These are runs of 7 systems, one row a step. Runs of the same system follow the same rule from any start.
seq 1, A:
[[ 24   1  31  -6  56  19   9 -17 -19 -29 -47  33  36  -9  14 -10  -3  17
    3 -12 -46 -31]
 [-20  57 -43 -38   3 -11  -9   7  -6 -24 -12 -27 -33  -8  28  52 -20   2
   13 -20 -14   5]
 [-23 -42 -28  23 -59  -2 -12  10 -30  16  15 -48  27 -16   6 -22 -27   8
   -3  28   0  32]
 [ 31 -35  74   2 -25  12  23  31  15 -27 -17  39  22  -5   8  -8 -18   3
    9  13   4 -35]
 [ -7  25  25 -65  -1 -16 -16  13  25 -17   7   5 -60  -7 -14  12  28 -27
  -11 -40  10  13]
 [-36  -6 -17  12 -12  25   7 -45 -22  10  57 -34   1  12 -27 -46  32  11
  -14   3 -20  28]
 [ 12   9  11  56  12  37  37 -11  28  -7  16  42  -2  19  15  12 -19  24
   18  39   5 -48]
 [  4   3 -19  11  28 -25 -45  19  25  30 -28  29 -59 -23   5  31  -1 -28
  -10  -3  39  16]]
seq 2, P, 8 rows:
[[ 20 -41  10  60  10   1 -29   8  25  13  -4  38   6 -30  -9 -40  -1 -21
    1  41  34  -2]
 [ 24 -15  38 -50 -22 -34 -18  44  25 -17 -26  -4  27 -24 -23 -19   1 -35
   -5 -23  31   2]
 [ 14  10 -15 -23  -3 -27   2 -10 -51  -1  13 -39  73  18 -13 -26  31  -9
   11 -21 -22  13]
 [ 28  20 -41  55   0 -22  18  -1  -8  33  28   4  29  36   8  21   5 -11
   28  28  35 -17]
 [-14  -9 -12  -9 -67  -2  19  38  43  13  10 -34 -20   8  -3  26 -40   4
   -2  13  48   3]
 [-35 -27  16 -32 -27  15  17 -19 -12  30  29 -31 -22  24 -32 -23  29  14
  -37 -27  -9  39]
 [  4  47  -9  -6  46  -7   5 -30   0  19  27  28 -45  37  -9  21  53 -13
   -2 -25   0  -1]
 [-27  55 -58  -6  15   6 -22  -1  25 -28  -9 -19 -42 -28  23  34 -29   4
   11   7  -1  -2]]
seq 3, G (8 x 22):
[[  8 -15 -22  67 -40   3   4  14  -1   5  26  -7  24  -3  21  -2 -30   2
   26  58  23 -12]
 [ -8 -22  22 -21 -53  -2   5  45  54   6  -4  -7 -37  -9  -9  15 -31  -6
  -12   4  52   2]
 [-12  -8  33 -62  -9   6   4 -10  25 -16   9 -26  10  -6 -50 -48  27  -5
  -23 -39  -4  17]
 [ 21  22   8  11   6 -11  23 -29 -40  -3  56   1  38  38 -11 -25  57 -10
   19  -5 -15  -4]
 [ -6  32 -31  30 -20 -17  -6   6 -27  10  43   4 -50  18  39  48  13 -16
   25  21  11   7]
 [-35 -12 -25   3  18   7 -34  -3  27  33 -18   5 -77 -23  -8   9  -5  -1
  -33  -5  19  33]
 [ 16 -10   5 -24  61  -4   4 -18  18  37 -52  13  24  13 -37 -11  12   5
  -33 -40   4   2]
 [ 19  44 -35 -13  25 -14  25 -11 -33 -14 -19 -22  66  22  18  24 -10  13
   26 -14 -30 -23]]
seq 4, G:
[[-21  -5 -12 -38 -39   7   9  33  14 -13 -42 -39   1 -17  16  31 -65  25
   -5  -4  -3   0]
 [-23 -37  28  -4 -18  48  24 -20  23 -17   3 -19  30 -11 -30 -56 -20  33
  -19   7 -18  -5]
 [ 30   6  61  -2 -23   7  55   8   3 -20  35  30  24  40  -1   1  19   3
   20   2   3 -39]
 [-13  36  18 -23 -36  -2 -11  11 -16 -54  46  -1 -53 -18  29  16  18 -18
   23   5 -16   2]
 [-13 -25  13  32  20  11 -43 -21  -2   5  21  33 -50 -32  -9 -42  38 -21
  -15  16   0  26]
 [ 44 -10  20  -5  39 -45 -18  18 -15  35 -31  43   0  15  -3  19  34 -35
   -7 -25  23   6]
 [ -4  16 -46 -28  11 -36 -36   5 -52   1 -35 -37  22 -20  19  18  -5  -9
    3 -24 -24  29]
 [-15 -44 -43  54  -1  14  -5 -16 -26  44 -15 -25  36  -4   4 -17 -29  25
  -11  31  -7  20]]
seq 5, P:
[[ 28 -19 -17  -8   7 -35 -21  26  19  13 -48 -17  70 -17 -21 -18 -24 -18
   -1  -4  31  -2]
 [ 22 -15  -7  -7  -7 -18  26  -1   6  26 -12 -33  90  27 -34 -26  -3   2
   -5  -9  21  -5]
 [ 23  20  -7   6 -18 -11  49  -4  29  18  37 -17  48  53 -30  -5  10   3
   12   1  38 -23]
 [-15  30 -15 -10 -51   7  36   1  39  -6  64 -38  -7  31 -22   1   3   2
   10   5  33  -5]
 [-36   9 -13   1 -38  11   1 -19  14   5  73 -27 -51   9 -20 -17  31  -7
   -8   4  14  26]
 [-22  20 -17  -3   7 -12 -34 -10  10  13  38   6 -77  -7 -11   2  44 -31
   -9  -8  19  33]
 [-24  25 -50 -19  28 -23 -56  -5   1   8 -17 -15 -49 -33   0  11   9 -20
  -13 -18   2  36]
 [-13  -9 -55  10  51 -11 -46 -15  -4  37 -51  -8   0 -29  -8  -7  -9  -1
  -22  -7  -1  31]]
seq 6, J (8 x 22):
[[ 25  12 -29 -14  19 -39  21  -2 -37  48 -18 -19  48  48  -2  31  14  -3
    1 -29   3   5]
 [ -6   4 -44 -13 -24  -8  37   7  10  44 -11 -50  32  40 -12  24 -32  22
   -9  -9  24   5]
 [-15 -35 -30  36  -4  27  24 -13  37  42 -11 -20  31  13 -26 -17 -40  32
  -20  23  23   0]
 [  0 -10  19  30  24  53  43 -22  48   0  -8  27  11  15 -13 -13 -27  39
  -11  16   0 -37]
 [-14  42   3   2  19  44  15 -23  59 -52  22  12 -17 -13 -10 -15 -14  16
   14  15  -9 -38]
 [  3  37 -18  30  23   6 -38  -4  24 -56  11  21 -14 -50  17 -14  -7 -18
   31  35  -2 -23]
 [ 35  15  21  -3  19 -29 -41  33   6 -36 -34  42  -7 -43  25  13  -1 -36
   24   5  10 -19]
 [ 32   8  23 -53  -1 -48 -33  33   2 -23 -20  -1  20 -22 -14 -12  24 -44
    8 -31  17   6]]
seq 7, Z (8 x 22):
[[  7  22   3   1  48   5  -9  -6  71   2  -8  39 -44  -7 -28  -2  13 -14
  -13  -7  39 -15]
 [ -3  28 -41   8  58  -4 -30 -32  51   7  -2   1  -5 -19 -42 -34  18 -16
  -10  -5  24   5]
 [ 22  18 -45  29  62 -27 -19 -20  11  47  -9  18   9  16 -20   3  29 -21
   -5  -5  29   3]
 [ 24  26 -19   9  11 -42 -16   9  35  33  24  13 -14  18 -25   7  35 -42
    3  -5  63   6]
 [  3  -7 -17  -9   1 -27 -14  -6  40  39  17 -21  14  11 -56 -36  30 -27
  -20 -17  52  24]
 [ 22   0   6 -27  32 -24  14 -14  11  48  -8   4  22  41 -47 -11  43 -12
  -25 -44  21  12]
 [  3  36   6 -26  10 -10  25 -20  22  19  43   0 -26  48 -35   6  52 -13
   -8 -32  23   2]
 [-28  -5 -11   2   6  21  18 -33  35  41  36 -10 -35  34 -44 -16  27  10
  -31 -12  22  18]]
seq 8, V:
[[-32 -29   2 -34 -29  -2  -7   1  18  39  13 -30 -40   8 -38 -14  15  -4
  -39 -25  25  47]
 [-37  14 -45   1  16  14   4 -47 -25  32  30 -33 -21  25 -13  -5  25  19
  -19 -15 -22  34]
 [-21  38 -29  -2  -2  18  40 -10   0  15  12  -8 -44  42  23  61 -17  33
    1  -6  -6 -10]
 [-29   7 -44  15  -5  14 -19  14  31   7 -31  -9 -50 -28  20  37 -54  17
   -7  19  13   5]
 [ -2  -6 -41  46  64  19 -20 -26  10  18 -49  17  15 -22   6  -5 -28  20
   -9  18 -12  -6]
 [ 38  36 -16  -8  53 -13  13   1  16 -11 -50  15  51   8   4  20 -18   3
   16 -13   0 -42]
 [ 31  31 -13  -1 -11 -30 -25  28   9 -51  -7  -5  43 -36  17  -2 -21 -27
   41  18  14 -26]
 [ 35 -27  34  54  -8   0 -13   8  -3 -21  19  36  37 -20   6 -40   7 -24
   24  41   9 -22]]
seq 9, Z:
[[  6  15 -15 -43  38 -13  -9  18  22   4 -76  -3   1 -11   5  38 -34   6
  -14 -35   0  -6]
 [  7  74 -54 -13  11 -10  13  -6  26 -31   8 -31  29   8   2  21 -15   3
   30  -1   7 -30]
 [ 10  -4 -34  64  -9   7  26 -10  21  28  21  -6  48  25  -8 -11 -19  14
   14  43  31 -23]
 [ 41 -36  57  21  -3  -2  12  27  35   7 -14  50  14   4 -11 -12  -1 -14
    1  14  41 -26]
 [ 12   5  43 -28  14   4 -21  -9  26 -50  14  15  15 -33 -32 -60  34 -27
    3 -14  -3  -6]
 [ -4   4 -15  19  47   2 -17 -51 -49   6  21   5  15   2  -8 -37  52  -3
   -4  -7 -39  20]
 [  2   1  -2  30   4 -21 -15   0 -43  40  27  31 -60  20  27  37  39 -22
    0   3   7  23]
 [-29 -14  -9 -23 -43 -15 -33  27  18  16   9 -26 -61 -24  -6   6  -5 -19
  -20  -7  32  43]]
seq 10, A (8 x 22):
[[ 25  41  21 -24  33  12  39 -13  57 -21   2  22  23  27 -28  -1   9   3
    6 -22  15 -45]
 [-15  47 -68  -2  23 -15 -26 -18  44   9  17 -31 -12  -6 -32  -9   9 -16
   -3  -5  34  12]
 [ 11 -12 -31  58  28   3 -20 -26  -6  -4   1  -6  63 -21 -11 -52  -4  -1
   13  37  -3  -7]
 [ 40  34   4   7  33 -19 -20  18   2 -42 -32  38  21 -26  32  19 -13 -20
   38  12  -3 -38]
 [  2  23 -31 -27 -14 -50 -48  18 -46 -12   4 -29  -1 -25  17  10  20 -38
   14 -13  -1  31]
 [ 12 -18  17  11 -49  -9  18   2 -61 -14  35 -23  57  17  14 -23  12  -1
   22  14 -23   2]
 [ 33  18  40 -12 -40 -15  39  37  18 -14  23  20  -2  31  11  37   1 -13
   26   2  33 -34]
 [  2  -3   1 -19 -22 -34 -12  11  19  38  32 -10 -24  20 -37 -11  41 -34
  -17 -24  53  31]]
seq 11, V:
[[  1  42 -35  12  67  18   8 -48  39   5   4   6  17  16 -35 -21  16  10
   -4  -8  -1 -19]
 [ 18  79 -25  -9  22 -15   7   1  38 -34  19   9 -13   7   5  33   6 -14
   31  -1  21 -34]
 [ 11  15 -18  49  -3 -17 -40  19  26 -13  21  26 -34 -35  16   4  -4 -35
   24  42  38  -7]
 [ 33 -27   7  50  41 -14 -15  -4  23  43  -9  47   5   5 -21 -18  21 -22
   -8  14  41  -3]
 [ 33  20 -19 -22  21 -43   2   3  26  30  -3 -10  42  27 -43  -7  29 -29
   -1 -30  44   2]
 [  8  37 -42  13 -32 -31  -2  -1  -1  -6  62 -37  27  12 -11 -11  21 -27
   31  14  29   4]
 [  3  -7   6  54 -39  17  29  -1  27  17  61  12 -16  28  -3  -2   4   2
   11  39  38 -12]
 [-15 -16   6  -2  -3  19   9  -1  77  30   7   2 -30   7 -49 -17  -3   1
  -33  -3  50   3]]
seq 12, J (8 x 22):
[[ 16 -11 -14  19  -8 -21 -45  21   4 -32 -14 -10  50 -54   2 -38 -20 -27
   22  30  14  -2]
 [ 51 -29  63  -4 -18 -22   9  41  -6 -17 -21  33  43  -2   7  -4  -3 -20
   17   3  16 -27]
 [ 12   4  44 -47 -50 -16  17  20  25 -22  40 -17  12  14 -32 -23  28 -25
    6 -19  29  -1]
 [  9  -7  -4  43 -29 -17  -7  -8 -14  19  69  -4   7  17 -13 -34  43 -29
   15  23  28  17]
 [ 17  -6  17  35 -10 -12  19  14  -2  43  25  42 -51  43  14  40  20 -11
    0   9  36  -3]
 [-19  16 -12 -25  20  -5  -5  -9  40  36   8   3 -62  18 -32  11  26 -10
  -32 -32  32  23]
 [ -2  22 -55  26  71  -6 -14 -46 -12  40  -1   4   5  15 -16  -7  30   1
  -11 -10  -7  13]
 [ 12  42 -41   1  40  -5  27  -6  -8  17 -38   2  14  29  23  60 -27  21
   10 -11  -9 -23]]
seq 13, S:
[[ 28  23 -15 -12 -17 -37  42  10 -20  31  13 -18  40  63  -3  35  14  -5
   13 -18  21  -9]
 [-18  30 -27 -25 -53 -12 -21  27  14 -49  17 -44  -3 -37  15   3 -29 -13
   23  13   9   3]
 [-19 -63   6  38 -28  11 -25   0   7  34  15  -4 -15 -21 -20 -44   3  -6
  -27  26  21  33]
 [ 17 -10  36 -47   6 -22  21  14  12  40 -18  15 -15  40 -24  23  26 -10
  -29 -49  24  10]
 [-37  49 -29 -53  13  12 -11 -19   5 -40  -4 -38 -28 -19   0  10  -3  11
   -5 -28 -34   9]
 [-33 -15 -19  64  -2  39   4 -30 -12  23  38  10 -46   6  17  -1  -2  23
   -6  38 -13  11]
 [ 37  -2  44   7  16 -13   5  29  17   8 -19  65 -38  13  20  44   7 -17
    7  -2  29 -25]
 [  4  22 -18 -22  61  -7 -42 -10   6 -36 -55   4  21 -51  -1 -17  -8  -8
    1 -15 -25  -7]]
seq 14, S (8 x 22):
[[-23   7 -11  -2 -34  10 -15   4 -51 -49  12 -27  -1 -35  42   3 -20   7
   24  19 -49   9]
 [  4 -69  37  44 -33   7  -3  18 -47  25  -3  24  -2  -2  26  -7  -7   5
   -7  29 -10  14]
 [ 27 -26  57 -51  -2 -18  11  33 -22  -2 -54  17  20   4  10  19  -4  -3
   -9 -39 -12  -3]
 [-31  -3  -7 -33  -2  24   6 -19 -33 -30 -24 -42  33 -19   7 -16 -23  32
   -7 -16 -62   9]
 [-15 -33  26  30 -42  37  49 -11 -37  10  31  -3   2  32  20   5 -10  36
   -1  23 -26  -6]
 [ 23 -14  80 -25 -29   1  15  35  -4 -41  -4  40 -16  -5  26  14   0  -9
   14  -1  -9 -23]
 [ -2 -24  34 -18  24  11 -29 -17 -36 -36 -21   8  23 -42  -1 -50  18   0
   -8 -11 -52  10]
 [  7 -17   8  13   4   2  30 -26 -75  27  14  -3  35  45  12   2  26  21
   -2 -12 -40   7]]

Name the system that made each run.
seq 15, 2 rows:
[[-11  -1   0  33 -52   3  19  15   6  19  59   6 -53  28  16  27   4  -5
    9  29  35   4]
 [-26   2  17 -41   0   6 -13   3  39  10   4   4 -80  -1 -21   9  19  -8
  -32 -29  19  26]]
  G
seq 16, 2 rows:
[[ 42 -23  34  37 -10  -7  15  32  31  12 -15  43  17   9   6  11 -19 -10
   13  28  43 -36]
 [ 19   5  14 -42  34 -40 -34  11  11  14 -25  18 -21  -7 -24   0  40 -38
  -18 -42  21  20]]
  A
seq 17:
[[ 19  -4   9  32   0  -8   7  33  32  26 -14  47 -45  11  19  50 -21  -7
    3  18  45 -18]
 [ -7   4  -1 -25 -12   0 -26  19  70 -32  -7 -17   2 -48 -33 -36 -19 -18
   -3   0  34  -3]]
  Z
seq 18:
[[  9  16 -39 -22  13 -23  15 -14 -33  14 -17 -46  81  24 -12  -3   0   9
    5 -25 -17   5]
 [-15  13 -29   5 -70   2  32  14  -8 -10  39 -53  23  19  14  15 -32  15
   21  23   7  -5]]
  S
seq 19:
[[ -8   1  -9  42  46  16  -2 -24 -24  35  -5  49 -58  17  27  34  14  10
   -9   8 -16   4]
 [-11   8   4 -23  18  13  -9  23  29 -16 -56  19 -50 -30  25  45 -44  14
   -9  -6  -5 -13]]
  P
seq 20 (2 x 22):
[[ -5  49  11   3  15  27  29 -31 -21 -36  43  19 -21  26  23  18  28  15
   23  -1 -41 -26]
 [-16  16 -47  47 -23  -9  -7   5  -4  33  35  -3 -48  13  24  40  -7  -5
   11  30  32  13]]
  A
seq 21, 2 rows:
[[-40 -10  -2  11  13  38  -3 -14   8  15  -5  17 -87  -7  14  27 -15  25
  -26   2 -12  13]
 [ -1   1  21  14  52  28   4  -9  19   7 -36  59 -58   0  18  33  -8  15
  -17  -2  -8 -17]]
  S
seq 22, 2 rows:
[[  2  -1  40 -13 -12  38  23  10  53 -55 -13  12  16 -24  -6 -21 -37  19
    8  13  -6 -42]
 [  7 -19  43  15  19  36  16 -34  17 -22  19  19  35  -2 -33 -68  22   9
   -8   7 -17 -19]]
  S
seq 23:
[[ -5  29 -23 -38   9  -2  24  -8  65  20   0 -29   4  22 -51   1  -1   4
  -19 -30  39  -3]
 [-34  45 -34  -5  -2  22   6 -24  60 -13  46 -28 -35   4 -31 -13   5   5
   -2   2  21   1]]
  S
seq 24, 2 rows:
[[-22 -12 -25 -12 -67 -23 -24  18 -33  -9  23 -58  15 -23   7 -14 -10 -13
    8  10   1  35]
 [-17 -42  20  48 -21  41  37 -27 -32  21  29   4   9  26   7 -20  -3  35
   -9  27 -26   1]]
  V
seq 25, 2 rows:
[[-10  19   2 -40 -30 -23   1   4 -62  -2  31 -26 -26  19  21  26  34 -11
    3 -28 -28  31]
 [ -7 -20   8  21 -61   9  51   1 -27  28  47 -23  12  50   6  11  -1  19
    4  15   4   3]]
  A
seq 26:
[[-31 -26  10   5  12  36  -1   2   7  14 -36  25 -71 -13  24  31 -32  29
  -28   1 -17   8]
 [-17 -17  37 -31  41  33  -5 -11  -3 -11 -52  29 -32 -18   5   4  -7  24
  -30 -25 -44  -2]]
  P
seq 27, 2 rows:
[[  7 -11 -23  -5 -53 -22  22  37 -19  12 -17 -41  45  11  21  33 -48  11
   15   9  14  -3]
 [ -6 -46  18  12 -37  12  52  -3 -21  54  14 -16  17  53  -7   0  -2  26
  -20  -1   4  11]]
  P
seq 28, 2 rows:
[[-46  18 -26 -32  -9  24 -15   6  21 -29 -25 -28 -45 -34  18  24 -44  24
  -12  -6 -20   9]
 [-28 -44   9  47  13  51  11 -22  17  28  -6  27 -40  -2   0  -6 -20  34
  -27  27  -7   2]]
  S
seq 29:
[[ 19  -6 -47  69  30 -21 -27   1 -13  42 -20  25   3  -6  23  19 -11 -10
   10  33  21   2]
 [ 20  -1  21 -35  29  -4  19  25  38  21 -63  27  -8  15  -6  40 -21   9
  -19 -33  22 -19]]
  J
seq 30 (2 x 22):
[[ 29  47 -33  48  51  -6   3 -21   7  -7   9  32  19  11  15  14   8  -5
   33  26   3 -37]
 [ 41  28 -34  45  19 -28 -18  12  15 -11  -2  12  44 -13  11   1 -12 -25
   39  34  29 -32]]
  S
seq 31:
[[-13 -23  23  -6   8   1   3   0  -6  51  -1  28 -77  26  -4  30  26  -3
  -32 -24  11  27]
 [-18  42 -13 -56  39  -2  -5  -5  -4  -7 -35  -3 -44  -1  11  47   2  11
  -14 -43 -27   6]]
  P
seq 32, 2 rows:
[[ -1 -47  46 -42 -22   6  27  29  23  29 -42   0  -6  15 -16  13 -22  15
  -35 -32  16   8]
 [-12   3  29 -58  -9  15  28 -16 -30 -29   3 -28  32  12 -10 -19  11  24
   -7 -36 -51   0]]
  G
